Some points, one per row:
Array([-0.62, -0.70, -1.84, -0.29,  0.88,  0.41, -0.39, -0.12,  0.18,  0.14,  0.65, -0.37, -0.63,
       -1.12, -1.02,  0.60])
Array([ 0.25, -0.40, -0.96,  0.89,  0.41,  0.60,  0.35, -2.20,  1.97, -0.23, -0.28,  1.74,  1.73,
       -2.37, -1.10,  0.31])
Array([ 0.51,  0.31,  0.23,  0.12,  0.26,  0.31, -0.42,  0.02,  0.03, -0.10, -0.58, -0.87,  0.64,
        0.29,  0.16, -0.88])
Array([-0.26, -0.60, -1.06,  1.59,  0.64, -0.38, -0.94,  0.06, -1.62, -0.05, -1.11, -2.15, -1.33,
       -0.26,  0.22,  1.27])
Array([-0.59,  0.09, -1.96,  1.68, -0.23, -0.39, -1.68,  1.59, -0.41, -0.41,  0.77, -2.32,  0.43,
       -0.98,  1.44,  0.84])
Array([-0.47, -1.52, -2.82,  1.40,  0.52,  0.83, -0.75, -2.17,  1.38, -0.28,  0.50,  0.85,  1.32,
       -2.76, -1.38,  1.56])
Array([ 0.73, -0.45,  1.98, -0.98,  0.70, -0.24,  1.57, -0.27,  0.98,  1.10, -0.08,  1.29, -1.49,
        0.86, -0.74,  0.53])
Array([ 1.23, -0.07,  2.31, -1.74,  0.31, -0.10,  1.48, -0.23, -0.34, -0.02, -1.39,  1.51, -2.28,
        1.57, -0.52, -0.90])
Array([-0.21, -0.90,  1.66, -0.61,  1.22,  0.25,  1.13, -0.65, -0.37,  0.61, -0.43,  1.43, -1.73,
        0.35, -0.67,  0.06])
Array([-0.27, -0.93, -0.59, -1.48,  0.74,  0.17,  0.71, -0.17, -0.60,  0.66,  0.10,  0.79, -3.04,
        0.84, -1.58,  0.97])
Array([ 0.26, -1.16, -0.69,  0.96,  1.05, -0.26, -1.89,  0.99, -1.68,  0.21, -0.80, -1.23, -2.01,
        1.37,  0.33,  1.24])
Array([-0.30, -0.65, -1.52, -0.20,  0.28, -0.83, -0.74,  1.31, -2.31,  0.32,  0.42, -0.74, -2.22,
        1.07, -0.58,  0.64])
Array([-0.71,  0.31, -1.35,  0.71, -0.25,  0.56, -1.35,  0.37,  0.39, -0.47,  0.49, -2.60,  1.14,
       -0.67,  0.06,  0.43])
Array([-0.39, -0.69, -2.56, -0.07, -0.42,  0.24, -1.12, -0.51, -0.80,  0.18,  1.57, -1.30,  0.15,
       -0.12, -0.89,  1.71])
Array([-0.20, -0.85, -0.23, -0.26, -0.01,  1.00, -0.61, -1.29,  1.14,  0.00, -0.48,  1.01, -0.50,
       -0.57, -0.03,  0.29])
Array([ 0.11,  2.09,  1.22,  1.21, -1.07, -0.31, -0.38,  0.30,  1.33, -0.84, -0.16, -1.48,  3.50,
       -0.65,  1.68, -1.15])
Array([-0.06, -1.25, -0.48,  0.68,  0.35, -0.02, -0.40, -0.20,  0.42, -0.61,  0.68, -0.26,  0.23,
       -1.05,  0.08,  1.01])
Array([ 0.25,  1.22,  0.42,  0.50, -0.71, -0.46, -0.71,  0.97, -0.21, -0.66, -0.74, -1.42,  0.78,
        0.68,  1.68, -0.77])
Array([ 0.56,  1.71,  1.88, -1.06, -0.53,  0.06,  0.92, -1.19,  1.55,  0.34,  0.31,  1.72,  2.18,
        0.27, -0.09, -1.39])
Array([-0.09,  0.83,  1.07, -1.49, -0.88,  0.01,  1.40, -0.54,  1.53, -0.28, -0.07,  1.79,  0.65,
       -0.92,  0.29, -1.87])
Array([-0.13, -0.51, -0.78,  0.56,  0.46,  0.28, -1.00,  0.55, -0.77,  0.13, -0.29, -1.12, -0.30,
        0.51, -0.07, -0.05])
Array([ 0.26, -1.09,  1.86, -2.55,  0.27,  0.70,  1.87, -2.85,  1.30,  0.92,  0.02,  3.82, -1.68,
        0.61, -2.48,  0.24])
Array([ 0.54,  1.41,  0.34, -1.25, -0.52, -0.14,  0.44, -0.21, -0.58,  1.00, -0.77,  0.36, -0.66,
        2.13, -0.31, -0.83])
Array([ 0.06, -0.69, -0.97,  1.22,  0.19,  1.03, -0.81, -0.66,  1.02, -0.85,  0.40, -1.91,  1.02,
       -1.42,  0.89,  0.47])
Array([ 0.13,  0.88, -0.09,  0.85,  0.17, -0.22,  0.04,  1.00,  0.19, -0.71, -0.09, -0.87,  1.04,
       -1.01,  0.28, -0.89])
Array([-0.33, -0.06, -0.63, -0.20, -0.36,  0.24, -0.12,  0.00, -0.02, -0.11,  0.16, -0.45,  0.10,
       -0.64,  0.19,  0.27])
Array([-1.35,  0.28, -0.28, -0.65, -0.34,  0.85,  1.31, -2.33,  2.50,  0.45,  2.47,  2.48,  2.36,
       -2.16, -1.00,  0.48])
Array([-0.36,  0.26, -0.20,  0.07, -0.36, -0.29, -0.04,  0.92, -0.93, -0.12,  0.19, -1.33,  0.30,
        0.54,  0.30, -0.32])
Array([ 0.25,  0.11, -0.04,  0.34, -0.59, -0.90, -0.83,  1.45, -0.68, -0.46, -0.42, -0.75, -0.56,
        0.73,  1.01, -0.12])
Array([ 1.46,  0.95,  2.39, -0.52, -0.39, -1.30,  0.56,  0.86, -1.21,  0.25, -1.20, -0.34, -0.77,
        1.88,  1.36, -0.88])
Array([-0.91, -1.32, -2.36, -0.32,  0.96,  0.56, -0.50, -0.24, -0.25,  0.52,  1.06, -0.32, -1.59,
       -0.79, -1.56,  1.37])
Array([ 0.48,  0.08,  0.78,  1.37,  0.29,  0.03,  0.15, -0.33,  1.06, -0.97,  0.33, -0.13,  2.70,
       -1.96,  1.16, -0.56])
Array([-1.16, -0.92, -2.58,  0.68,  0.35,  0.81, -1.62,  0.44, -0.79, -0.16,  0.75, -2.73, -0.81,
       -0.49, -1.10,  1.64])
Array([-0.65, -0.40, -1.16,  0.47, -0.39, -0.21, -0.33, -0.82,  0.41,  0.37, -0.04,  0.79,  0.72,
       -0.96, -0.13,  0.67])
Array([ 0.60, -1.35, -0.45,  0.77,  1.26, -0.30, -0.04,  0.98, -0.15, -0.37,  0.17, -0.74, -0.71,
       -0.15, -0.33,  0.37])
Array([ 0.16, -0.07,  0.38,  1.42,  0.20, -0.19, -0.36,  0.47,  0.22, -1.04,  0.41, -1.00,  1.93,
       -1.48,  1.39, -0.08])
Array([-0.02, -1.01, -0.28, -0.95,  0.25, -0.59,  0.59,  0.55, -1.55,  0.11, -0.41,  0.57, -3.10,
        0.78, -1.20,  0.99])
Array([ 0.68,  1.67,  0.50,  1.86, -0.61, -0.17, -1.07,  1.11,  0.43, -1.11, -1.15, -2.31,  3.10,
       -0.67,  2.15, -1.94])
Array([-1.07, -2.17, -0.91, -2.63,  1.04,  0.90,  0.90, -1.06, -1.56,  1.81,  0.55,  1.83, -5.11,
        1.95, -3.68,  1.90])
12 more points follow, each with its number after it:
Array([-1.45, -0.67, -0.04, -1.02,  0.28,  1.02,  1.02, -1.06,  0.35,  1.25,  1.02,  1.89, -0.97,
        0.02, -2.08,  1.16]) 0
Array([-0.03, -1.40,  0.12, -0.64,  0.42,  1.01,  0.73, -2.49,  0.66,  1.33, -0.06,  1.99, -0.46,
       -0.11, -1.43,  1.56]) 1
Array([ 0.41,  2.48, -0.26,  1.42, -0.72, -1.26, -1.08,  2.76, -0.95, -1.21, -1.00, -2.60,  1.60,
        0.22,  1.66, -1.62]) 2
Array([ 0.83,  1.44,  0.81,  1.43, -0.29,  0.07,  0.41, -1.06,  2.49, -0.46, -1.01,  0.66,  3.15,
       -1.58,  0.99, -1.92]) 3
Array([ 0.17, -0.62,  0.39,  0.18,  0.44, -0.32,  0.27, -0.66, -1.00,  0.29, -1.35, -0.45, -1.80,
        0.50, -0.04,  0.68]) 4
Array([-0.49, -1.00, -2.42,  0.35,  0.42,  0.60, -1.06, -1.10, -0.61, -0.27,  0.27, -1.18, -0.66,
       -0.98, -1.66,  0.83]) 5
Array([ 0.74, -0.67, -0.25,  1.26,  0.65, -0.10, -0.83,  0.61, -0.70, -0.96, -0.38, -1.94,  0.52,
       -0.39,  0.59,  0.13]) 6
Array([-0.60, -0.64, -0.99, -0.86,  0.69,  0.12,  0.25,  0.15, -0.27,  0.06,  0.09,  0.41, -2.12,
        0.10, -0.95,  0.54]) 7
Array([-1.25, -0.05, -1.61, -0.47, -0.57,  0.59,  0.35, -0.79,  1.30, -0.48,  1.23,  0.52,  1.15,
       -2.31, -0.36, -0.32]) 8
Array([-0.01,  0.42,  0.39, -1.44, -0.44, -0.54,  0.75,  1.53, -1.16, -0.58, -0.78, -0.03, -1.68,
        0.68,  0.36, -1.79]) 9
Array([-0.85, -0.31,  0.05, -1.20, -0.07, -0.35, -0.10,  1.35, -1.16,  1.00,  0.83, -0.97, -2.05,
        1.42, -0.07,  1.01]) 10
Array([-0.42, -0.07, -1.85,  1.73,  0.06,  0.15, -2.18,  1.61, -0.82, -0.70,  0.30, -2.28, -0.47,
       -0.87,  0.94,  0.55]) 11
Which of these numbered points is nearest to each point below, ignoring the 3 directions in which the first points spread most? Its number follows each.
Array([ 0.92, -1.00,  1.26, -0.82,  1.11, -0.12,  1.38,  0.08,  0.50,  0.27, -0.19,  1.04, -1.03,
        0.78, -0.89, -0.24]) > 6
Array([-0.92,  0.65,  0.29, -0.14, -0.65, -0.30, -0.16,  0.48,  0.80,  0.26,  1.01, -1.02,  1.08,
       -0.60,  0.88,  0.19]) > 10
Array([-0.34,  0.53, -0.05, -1.33, -0.17,  0.51,  1.02, -1.59,  1.78,  0.74,  0.27,  1.87,  0.98,
       -0.30, -1.68, -0.07]) > 2
Array([-0.16, -0.63, -0.91,  0.44,  0.59, -0.01, -0.56,  1.61, -0.89, -0.68,  0.23, -1.38, -0.55,
       -0.11,  0.24, -0.07]) > 7
Array([-0.46, -0.83,  0.63, -2.16, -0.28, -0.18,  0.83,  0.04, -1.03,  0.95,  0.93,  2.11, -3.15,
        1.97, -0.97,  0.88]) > 10
Array([ 0.02, -0.48,  0.15,  0.07,  0.37,  0.26,  0.47, -1.90,  0.22,  0.56, -0.82,  0.17, -0.93,
       -0.33, -0.67,  0.87]) > 4
Array([ 0.51,  1.74,  1.33,  0.67, -0.66, -1.32,  1.11,  1.03,  0.43, -0.22, -0.25,  0.05,  2.07,
       -0.42,  1.22, -2.15]) > 2
Array([ 0.27, -0.32, -0.66,  0.95,  0.43, -0.07, -0.41, -0.06, -0.21,  0.05, -0.85, -0.33, -0.43,
        0.05, -0.18, -0.06]) > 3
Array([-1.21,  0.08, -0.90,  1.39,  0.35,  0.46, -1.23,  0.25, -0.29, -0.07,  0.10, -0.17, -0.19,
       -1.02,  0.42,  0.52]) > 11
Array([ 0.92, -0.31,  2.97, -1.82,  0.41,  0.19,  2.04, -0.91,  0.65,  0.32, -0.56,  1.55, -0.92,
        1.26, -0.77, -1.00]) > 6
Array([ 0.39,  0.14,  0.23,  0.05, -0.47, -0.30, -0.67,  0.95, -0.23, -0.31, -0.15, -0.48, -0.45,
        0.87,  1.35,  0.02]) > 11
Array([-0.36,  0.57, -0.48,  0.00, -0.32,  1.04,  0.28, -2.73,  2.27, -0.22,  0.52,  0.59,  2.73,
       -2.62, -1.11, -0.68]) > 5
Array([-1.07, -0.32,  0.33, -0.70, -0.09,  0.38,  0.65,  0.03, -0.24,  0.83,  0.45,  0.90, -0.78,
        0.56, -1.07,  0.59]) > 0
Array([-0.14, -2.44, -1.69,  0.65,  1.36,  0.29, -1.23,  0.45, -1.97, -0.10,  0.11, -1.37, -1.88,
        0.33, -1.07,  1.84]) > 6
Array([-1.54, -0.15, -1.83,  0.17, -0.99,  0.36, -0.94, -0.74,  0.75, -0.03,  1.88,  0.22,  1.01,
       -1.26,  0.29,  0.89]) > 10
Array([ 1.49,  0.43,  3.43, -0.58,  0.47, -0.95,  1.40,  1.21, -1.00, -0.31, -1.34,  0.58, -0.75,
        1.34,  1.23, -1.52]) > 6
Array([ 0.51,  1.78,  1.09, -0.74, -0.43,  0.46,  1.22, -1.11,  2.67, -0.27,  0.17,  0.97,  2.32,
       -1.73,  0.09, -1.52]) > 7
Array([ 0.10, -0.75, -1.56,  1.60,  0.13, -0.31, -1.40,  1.47, -1.00, -0.62,  0.01, -1.64, -0.57,
       -0.16,  1.28,  0.75]) > 11
Array([ 0.85,  1.38,  1.94,  1.00,  0.37,  0.23,  0.66, -0.34,  0.14, -0.27, -1.24, -0.64,  1.77,
       -0.48,  0.89, -1.45]) > 4
Array([-0.45,  1.12, -0.50,  1.33, -0.70, -0.46,  0.50, -0.59,  2.01, -0.36,  0.94,  0.34,  3.84,
       -2.46,  0.58, -1.00]) > 2
Array([ 1.62,  0.98,  3.34,  0.42,  0.06, -1.01,  1.04,  1.18, -0.12, -0.91, -1.33,  0.21,  1.12,
        0.14,  2.13, -2.09]) > 6
Array([ 0.85, -1.16,  1.12, -0.93,  0.44,  0.50,  0.85, -1.63, -0.05,  1.01, -0.89,  1.86, -1.95,
        1.01, -0.82,  0.65]) > 1
Array([-0.04,  0.45,  1.45, -0.82, -0.12, -0.74,  1.06,  0.30,  0.17,  0.24,  0.01,  0.57, -0.38,
        0.29,  0.28, -0.62]) > 7
Array([ 0.22, -1.20, -0.29, -0.36,  0.43,  0.07,  0.07,  0.18, -0.36,  0.58,  0.04,  0.81, -1.97,
        0.90, -0.25,  1.00]) > 11
Array([ 0.38, -0.17,  0.00,  1.42,  0.29, -0.17, -0.34,  0.83,  0.38, -0.36, -0.27, -0.49,  0.14,
       -1.02,  1.64, -0.55]) > 11
Array([ 0.23,  0.36, -1.16,  1.00, -0.31, -1.22, -1.04,  2.08, -0.43, -1.84, -0.47, -2.55,  0.93,
       -1.33,  1.42, -1.54]) > 9
Array([ 0.68,  1.13, -0.53,  1.21, -0.18, -1.14, -1.61,  2.19, -1.75, -1.10, -0.38, -2.71,  0.80,
        0.73,  1.54, -0.83]) > 2
Array([-0.37,  0.86, -1.26,  1.25, -0.83,  0.70, -1.07, -2.01,  2.17, -0.29,  0.24, -0.78,  4.25,
       -2.21, -0.12,  0.09]) > 5
Array([-1.97, -0.45, -1.83,  1.20, -0.32,  0.46, -1.02,  0.41, -0.25,  0.13,  1.32, -0.94,  1.19,
       -1.17, -0.32,  1.39]) > 0
